Each path below is one point turned by a fixed rotation once a step. After each direction that follows a path, write how fast that rotation turns it, in deg/step (0 if it stays still).
Each turn is a multiple of 5 degrees from 10 to 175, or 0.
Each row of a path follows its step; steps can be skipped.
Rotation 1:
step 0: [  2  -9 -18   2 -10 -22   6  31   8 -13  31 -12  21  17  27 -19 -40 -27
  67  47   9   9  18  -2  83]
step 1: [ 47 -42 -36  -7  -5 -36 -59 -11  44  -6 -20  -3 -31 -22  47 -49  27   0
   8 -26  -7   7  -2  34  16]
step 2: [ 58   7  -7 -20  17  37 -33 -38  18  18   8 -21  -2 -20   6  39 -24  19
  24 -11  67   1  22 -44  42]
step 3: [  8 -18  -5  43   6 -50 -60  57   1  11 -20 -24 -21 -38 -14  39 -18 -17
  51   7 -12 -27   5 -29  -4]
step 4: [  3  -8 -11 -32   6 -10 -42 -23  36   8 -73  47  -8  44  25  51  15 -21
 -10   6 -13  -6  41 -20  13]
step 5: [-11  -4  -8  22 -20  26  16 -13 -32 -44 -21 -15 -43  -8  25  59  27 -30
  45 -40  11  32 -18 -46  27]
step 6: [ 15  31 -47  39  32 -37 -20 -11 -26 -12 -41 -51  -9  25  12  12  32 -22
 -42  47  -5 -24 -28 -21   4]
step 7: [ 20  10  33  38  14 -26  46  -1 -10  23 -41  -5  22  24  64  50  -2  35
 -27 -44  -3   9  19  12  29]
step 8: [-44 -45 -11  26   6 -17   9 -28 -45 -40 -22 -45 -10  -6  -9   7 -66 -35
 -34 -12  12   9  22  18  32]
step 9: [ 61   9  -6  -7 -19 -20   1  -5 -50 -34 -32 -28  -6  26 -28 -26  27  21
 -29 -41 -22 -38  59   7 -12]
step 10: [  3   8   7   1  27 -12  34  -4 -19 -13 -32  -9  25  71 -41 -13 -49  43
  57 -15  29  22  -7  -5  35]
step 11: [  7 -36  41 -14 -13 -39   1  15 -10  -7 -15 -35 -38   5 -11 -53   8 -15
  17  28 -52  -8  -6  28  72]
Directions:
[-11  -8  15  -5   7  19  -3   0   6   2 -24   6 -23   1  16  -5  -5   1
   3   3   6   9   0  31   3]
110
[ 17 -12   4  -3  -3   8 -25  -2  16  12   2   6  -3  -6 -22 -15  -7  12
  18   1 -10   6  -1  -7  18]
35
[  3  13  -7   1 -17  16  13  -7  -9  21  -5   5  19  -1  -4  14  -9 -11
  20 -16  10   0  -7  13  12]
140
[ -3   3   6  11   5  -4  -9 -20 -14   1  14  21   0   0  13  -2 -13 -16
   9   2 -25   6  22   3  -4]
90
[  0 -11  -9   8   7 -16   4   6  -4   0  -5   4  -5 -14   3  -2   1  11
  17 -31 -12  11 -19   4 -22]
170
Rotation 2:
step 0: [ 33  12 -21  -8  20  16 -33  18 -49  21  23 -43 -58  14 -26   6  -1 -26
   2 -58  18 -17   9  51   0]
step 1: [ 14  15  -3 -43   1  40 -22  38  29  17 -32 -48  32  19 -13  36  15  -2
  50 -30  14 -28 -38   7 -30]
step 2: [-28 -32 -11  18 -29  49  -3  -2  29  -1 -41  -2  41 -64 -37  -2  13 -27
  -9 -48  13 -13 -12 -37  13]
step 3: [ 12 -57  -6  48  18 -25  12 -15  10 -61  -3  19 -22 -40   1  50  26  -8
  19 -38   1   7 -16  25  34]
step 4: [-16   9  40 -22  24 -54   8  -1 -38 -24 -26 -35   7 -24  59  74  -4   2
 -11   2  -3 -21  -6 -11  20]
step 5: [ -9   5  53 -28   6 -10 -16 -26   6  45 -24 -26 -67 -27  37 -35 -14 -37
 -10 -25 -15 -34  17 -21  13]
step 6: [ 62  -1   7 -21 -23  16  30 -18  59  -6  21   1 -31  32  25  -3 -38   2
  10 -65 -27 -28  -4  -2 -22]
step 7: [ -5  19 -24 -17 -53   2  46  -7  -9   8  29 -58  38 -28 -18  13 -21  39
 -23 -59 -26  19 -11  11 -10]
step 8: [-21 -40 -41 -16 -17  -1  12  13  -8  -3  13 -74 -40 -18 -40  -5  54 -21
  21   6 -39  22  -9   5  29]
step 9: [  9   7 -19  -9 -21  12  22   5 -19 -58 -45 -15   4  25  -6  27 -10 -59
  63  30 -26 -33  -4 -18  30]
step 10: [-24  23  12   9   8   0  -8 -41 -58  -5   2  17  30 -25 -10 -24 -29 -14
  45 -48  13 -54  -7 -16  51]
step 11: [ 23 -16  -8  -2  46   2 -18 -25  -1 -13  31 -35 -32  22   0   3  24  18
 -10 -55  69 -52   6   8  34]
Directions:
[ -7  11  -4  -9  12 -10  -7  -6 -13  10  -7 -22  -9  12   0  22  28   4
  -3   1   0  18  14   1  -7]
95
[ -5  10  -7   0 -14  10  14 -13   4 -10  12 -14  -2   3  25 -15   6  14
  14   7  -9   1  16  -3  21]
25
[-24   2   1   9  -5  -2 -11  -1  -5  20  18  -5   2 -24 -10   0   1   6
  -4   3  -5 -17  10 -25  -5]
130
[ 10 -16  -7  -8  -6 -11 -21 -12  -7   2  -6  -9  -8   5  17 -13 -19  17
 -10  -3  -1  -8  11   5 -23]
55
[  8  -1  -6   3   4  21   8 -15   3  12 -30   2 -17   0  -2  -2  -1   4
   4  15  -6   0 -12 -27  -6]
100
[-17 -10 -10   3  -7  -1  10  -3   7 -27 -10   1   2 -10 -10  -3  22  11
 -17   6 -17  -5  -7  11 -17]
70
[  4 -17   1   2   6  -3   3   8 -12  12  -7  -2   3   0   2 -35  20 -10
 -19 -15  -1   7   2  -8  15]
130
